name the system of each run:
(in the rows, 128 means zero)
bopa, trace 1 (6 x 32):
[[147  74 147 124 141 177  97 131  79 179 121 118 122 100 103 121 122 166
  126  96 105 144 125 168 191 107 164  86 116 127 145 161]
 [144  81 144 131 104 106 127 157  77 156 150 118 136 113 160  90 132 132
  108 108 120 165 106 162 197 132 174 108  75 162 101 141]
 [124 126 134 150  87  60 166 162 108 106 166 128 126 130 188 100 130 106
  115 147 135 163 102 126 145 147 145 156  75 181  81 110]
 [102 172 130 161 103  80 172 136 147  65 163 139 113 138 166 127 121  99
  137 159 146 134 121  86  82 143  97 186 118 154 113  96]
 [103 179 129 142 141 137 143 100 163  78 132 146 114 134 121 159 115 133
  154 157 143 115 144  81  57 125  78 165 167 126 167 123]
 [125 144 136 106 165 184 101  78 152 128 105 140 133 125  91 164 119 168
  151 127 137 106 159 104  91 100 103 112 179 109 198 165]]
zuro, trace 2 (6 x 32):
[[112 100 160 178  97 112 153 164  67 114 174 130 106 103 148 107 116 126
  127 123 101 177  94 144 163 133 142 158  83 149 101 105]
 [115 129 133 165  91  69 167 171 105 100 164 119 115 137 168 104 127  87
  118 137 120 151 101 130 140 154 133 171  77 150  69  84]
 [112 152 103 135  98  65 164 165 152 103 140 107 128 170 162 110 139  64
  108 143 125 116 119 119 117 164 123 169  94 129  56  69]
 [126 158  87 104 118  93 139 148 179 127 104  96 134 190 135 118 140  68
  107 131 130  82 144 119 102 160 126 150 116  98  66  78]
 [145 150  87  79 140 121 113 126 182 156  81  99 149 186 119 129 145  95
  107 115 132  72 160 130 115 147 131 110 133  93  97 110]
 [159 129 105  65 153 146  99 102 168 168  84 113 159 158 115 134 141 141
  111 110 144  87 164 133 135 124 149  76 150 114 141 162]]
zer, trace 3 (6 x 32):
[[133 143  87 101 131 111 126 150 170 147  92  89 139 193 116 122 139  70
  107 117 118  78 146 132 117 156 131 130 119  79  75  82]
 [ 99 152 102 149 120 117 142 166 137 120 123 104 110 169 102 128 124  58
  123 118  92 100 122 132 107 159 108 169 115  61  75  51]
 [ 80 153 134 187 122 140 151 155 107  94 148 127  89 139  96 142 102  87
  153 127  88 130 117 118  91 137  84 189 126  78 118  61]
 [ 90 142 161 182 138 173 139 121 103  97 154 142  90 103  89 155  97 148
  166 131 106 144 126 107  93 110  84 174 147 103 175 109]
 [115 122 159 146 152 193 110  94 102 124 131 150 111  87  90 158 107 187
  162 120 119 143 133 118 113  92 108 122 165 123 208 161]
 [147  94 145 112 157 187  88  99 103 167 113 137 131  94 100 139 122 189
  145 103 125 136 135 147 157  98 145  76 148 134 188 186]]
Fuv, trace 4 (6 x 32):
[[ 85 125 149 188 124 158 140 161  77 121 147 121  86 125  86 130  99 100
  145 106  73 142 107 146 124 133  97 171 114  72 120  67]
 [ 90 165 114 171 117 107 158 160 131  94 145 118 104 156 117 136 117  67
  135 135 104 116 118 113  87 157  93 186 119  85  92  53]
 [114 182  92 115 122  84 149 134 183  99 119 116 131 183 138 135 132  72
  125 144 141  90 148  97  73 156 101 162 132 108  92  82]
 [140 173  94  79 140 115 122  95 200 121 100 127 154 168 138 145 145 122
  122 145 166  85 167  95  84 136 115 112 155 129 137 142]
 [149 142 126  83 158 155 101  73 162 138 107 146 154 126 122 152 133 179
  139 127 163 110 160 105 107 105 128  87 166 147 193 192]
 [136 112 161 129 146 171 107  89 107 132 137 155 130  77 125 144 119 200
  150 126 143 155 133 120 135  88 128  98 152 163 205 197]]
zuro, trace 5 (6 x 32):
[[ 88 147 151 170 146 186 130 121 113 100 141 135  91 118  72 161  96 135
  164 123 100 129 132 111  84 110  80 172 156  79 169 102]
 [ 96 111 150 174 140 194 115 149  77 141 131 121  89 114  64 137  96 119
  151  90  69 134 120 152 133 120 102 146 129  58 139  85]
 [119  84 146 156 123 153 124 166  64 161 139 107 106 118 103 109 117 122
  126  92  76 147 103 176 183 126 150 128  95  97 102 102]
 [141  90 134 136 100  94 135 164  79 150 150 116 135 121 165  91 131 117
  105 110 115 159 100 162 188 139 174 114  71 158  84 124]
 [141 130 117 127  92  47 154 146 131 117 149 129 146 139 203  95 143 106
  105 148 153 146 112 121 146 152 156 133  81 191  86 133]
 [132 171 103 112 107  57 160 131 181  89 137 126 144 169 184 122 143  95
  116 166 164 115 136  93  93 153 119 151 117 165  94 116]]
Fuv, trace 6 (6 x 32):
[[133 154 140 117 123  99 146  90 151  92 148 157 144 112 173 139 131 168
  140 165 177 148 138  84  99 115 120 130 142 199 172 178]
 [149 124 149 114 116  96 139 101 128 117 155 150 150 102 190 124 140 183
  124 153 169 159 126 107 140 111 150 110 117 224 159 193]
 [155  90 152 118 111 100 131 123  98 142 149 142 143  99 187 104 140 171
  112 133 149 166 114 140 179 116 169  91  98 211 136 183]
 [153  77 143 126 111 110 122 147  79 162 141 128 138 107 162  94 135 146
  106 106 123 161 106 160 197 126 179  93  82 171 110 156]
 [139  77 133 132 117 128 120 164  77 174 129 102 124 127 130 100 129 122
  105  93  95 142 109 176 194 137 172 108  83 121  89 119]
 [121 100 124 135 127 146 118 168  92 171 119  90 116 150  97 112 126  94
  112  86  75 117 118 175 168 143 147 129  97  73  78  80]]
zemiv, trace 7 (6 x 32):
[[123  78 139 151 116 133 126 166  68 165 141 106 111 116 123 104 122 120
  117  95  85 152 103 174 185 131 161 123  84 115  95 108]
 [157  92 116  91 118 105 111 146 114 175 115 110 154 139 157  95 146 124
   94 103 127 128 123 165 192 139 182  83  83 148  94 144]
 [167 129 102  57 131 104 112 114 172 155  97 114 168 161 152 121 152 132
   97 126 164  98 154 127 145 135 164  80 129 150 114 167]
 [138 174  95  82 150 125 118  94 198 125  94 126 152 165 125 150 142 120
  127 137 155  79 167  98  78 132 112 115 162 121 143 137]
 [ 98 181 113 137 144 146 138 113 171  88 122 130 114 156  96 161 118 104
  152 141 128  91 150  91  55 132  75 171 165  87 144  94]
 [ 83 159 136 188 121 135 156 147 111  84 151 133  89 132 101 142 104  96
  155 137 101 134 117 109  88 136  82 195 128  91 128  65]]
zer, trace 8 (6 x 32):
[[112 182  97 110 145 133 128 110 188 108  99 121 130 175 105 153 130  97
  139 136 138  76 159  96  65 141  88 148 162  88 132 101]
 [107 157 108 122 153 173 113 126 156 132  97 110 115 164  61 157 118  96
  140 108 105  78 158 121  88 130  94 139 159  41 135  88]
 [ 99 123 131 148 145 196 106 148 108 147 109 113 103 141  49 146 102 104
  142  89  76 101 137 147 121 124 100 142 142  36 131  78]
 [ 98 103 154 176 136 192 115 150  67 141 137 121  92 108  70 132  98 127
  154  89  68 138 113 160 146 118 110 143 125  68 137  91]
 [110  91 170 182 127 172 123 138  53 128 155 141  98  79 103 134 101 159
  151 109  93 167 104 151 157 109 127 138 121 124 162 133]
 [133  88 177 155 124 151 129 121  74 126 160 149 118  70 145 123 115 186
  143 127 130 181 109 135 166 100 145 114 121 182 171 174]]
bopa, trace 9 (6 x 32):
[[145  96 130 101 161 197  82 110 111 183  91 119 128 123  73 142 124 156
  130  82 105 106 148 158 153 107 142  77 142  88 161 153]
 [152  71 128 114 132 146 104 147  86 185 121 109 133 123 121 109 132 137
  111  91 106 134 121 174 198 124 180  88  93 124 110 143]
 [135  96 128 139  99  85 141 169  87 146 150 109 131 132 161  92 136 101
  104 111 110 153 104 161 180 147 167 126  66 144  72 106]
 [105 141 134 167  93  75 176 165 115  89 168 121 110 138 164 109 128  88
  126 147 119 146 104 120 120 154 121 181  87 148  75  73]
 [ 93 170 135 178 118 112 161 132 132  69 161 141  99 132 127 145 109 107
  153 151 124 132 121  88  74 134  80 191 134 126 135  90]
 [102 158 149 145 150 168 129  93 137  96 137 145 111 117  97 166 109 159
  164 144 131 126 141  89  73 104  85 153 168 116 191 139]]
zemiv, trace 10 (6 x 32):
[[154 139 139  91 140 130 117  80 153 123 131 153 150 111 157 142 134 185
  135 147 175 135 153  97 119 104 134  96 152 187 185 202]
 [121 145 145 122 156 180 105  80 138 120 116 146 125 111  94 162 114 183
  160 132 137 123 150 101  92  95 102 120 175 125 208 167]
 [ 98 125 153 156 154 209 111 120  95 127 126 127  98 109  60 160  99 152
  160 104  91 123 135 126 108 104  97 143 158  74 174 112]
 [ 99 101 150 171 137 183 118 156  68 148 132 119  94 116  72 123 103 114
  140  87  65 137 113 165 152 121 116 137 115  66 128  84]
 [129  85 129 136 120 138 121 169  80 171 126  95 117 132 115 102 128 106
  108  91  82 133 109 178 184 137 162 121  82 101  78  98]
 [157 101 106  91 113  94 117 150 129 171 110 103 154 161 156  94 144 106
   91 104 130 115 129 158 176 148 175  92  90 134  78 128]]

runs to name:
trace 11 (3 x 32):
[[151 135 112  77 162 170  86  90 160 163  82 123 147 150  94 149 134 152
  126 105 136  87 161 129 117 112 135  75 166 101 165 165]
 [156  98 111  80 140 153  92 127 135 188  89 100 147 151 109 119 136 132
  103  94 118  99 146 160 169 124 167  75 123 104 114 147]
 [140  98 107 113 119 112 118 161 113 171 113  96 136 160 129 101 142  89
   94  97 101 113 121 167 173 146 166 113  88 102  67 100]]

bopa
trace 12 (3 x 32):
[[ 92 117 156 178 139 193 118 143  74 131 139 125  84 109  68 141  94 127
  156  98  73 139 119 148 127 115  98 155 133  71 149  86]
 [111  87 146 163 119 151 128 169  65 158 139 105 104 119 105 108 116 115
  125  92  70 147 102 176 173 129 147 135  91  98  96  92]
 [152  82 122 112 116 104 120 160  97 173 122 106 143 138 148  93 138 110
   97  97 113 135 115 169 191 142 179  95  78 130  83 126]]

zemiv
trace 13 (3 x 32):
[[165 139  96  59 130  97 116 113 182 150  97 117 168 166 156 127 151 124
  100 131 168  96 155 121 132 137 153  92 132 147 112 156]
 [161 109 125  74 157 167  88  98 138 179  91 127 152 128 109 139 133 174
  125 105 139 111 156 141 152 105 152  65 151 133 165 186]
 [133  93 153 138 153 199  91 108  81 159 126 139 115  87  86 145 111 181
  149  96 106 140 128 149 153  91 131  94 145 113 189 166]]

Fuv
trace 14 (3 x 32):
[[141 122  99  96 149 158  96 138 147 177  83  92 134 171  82 128 133  98
  109  90 103  78 149 153 142 137 145 104 130  56 101 104]
 [164  92 118  73 144 140  93 120 129 188  94 111 155 140 124 117 139 148
  106 100 130 113 145 157 174 119 173  68 119 130 126 167]
 [167 104 137  82 131 120 110 100 133 154 121 135 161 117 169 119 144 182
  111 128 162 137 140 128 162 112 171  74 121 196 150 203]]

zuro
trace 15 (3 x 32):
[[152 161 108  75 150 124 113  83 189 125 101 139 160 148 137 150 141 147
  125 137 173  93 167  92  95 119 125  97 160 146 161 174]
 [155 140  96  62 150 138  99 104 180 160  82 114 158 165 119 136 143 132
  109 116 147  80 166 127 122 125 144  84 150 114 132 154]
 [148 120  95  79 141 132 106 134 157 174  85  91 149 177 111 118 141 101
  100 102 117  79 151 150 147 142 152  97 124  87  94 118]]

bopa
trace 16 (3 x 32):
[[120  79 150 155 137 185 105 147  62 166 130 117 104 102  79 125 108 140
  140  83  77 141 119 175 175 114 140 113 114  92 139 125]
 [140  76 155 148 110 124 129 154  66 154 153 126 124  97 147 104 125 146
  117 108 113 170 100 163 196 123 168 107  83 160 119 145]
 [135 113 143 144  91  68 155 144 100 114 165 140 136 113 198  98 131 138
  115 144 142 172 102 128 158 139 157 136  79 202 109 141]]

zuro
trace 17 (3 x 32):
[[142 117 100  91 139 142 106 144 147 174  86  89 139 175 101 123 135  97
  103  96 105  82 149 154 149 140 148 102 122  71  90 106]
 [132 151  83  92 132 109 123 142 175 146  91  93 140 190 121 123 139  73
  110 119 123  74 151 130 112 156 133 130 126  85  77  90]
 [119 177  91 115 121  82 148 139 183 104 116 107 133 189 138 130 137  65
  119 141 138  86 143 103  81 157 108 162 124 103  80  78]]

zemiv
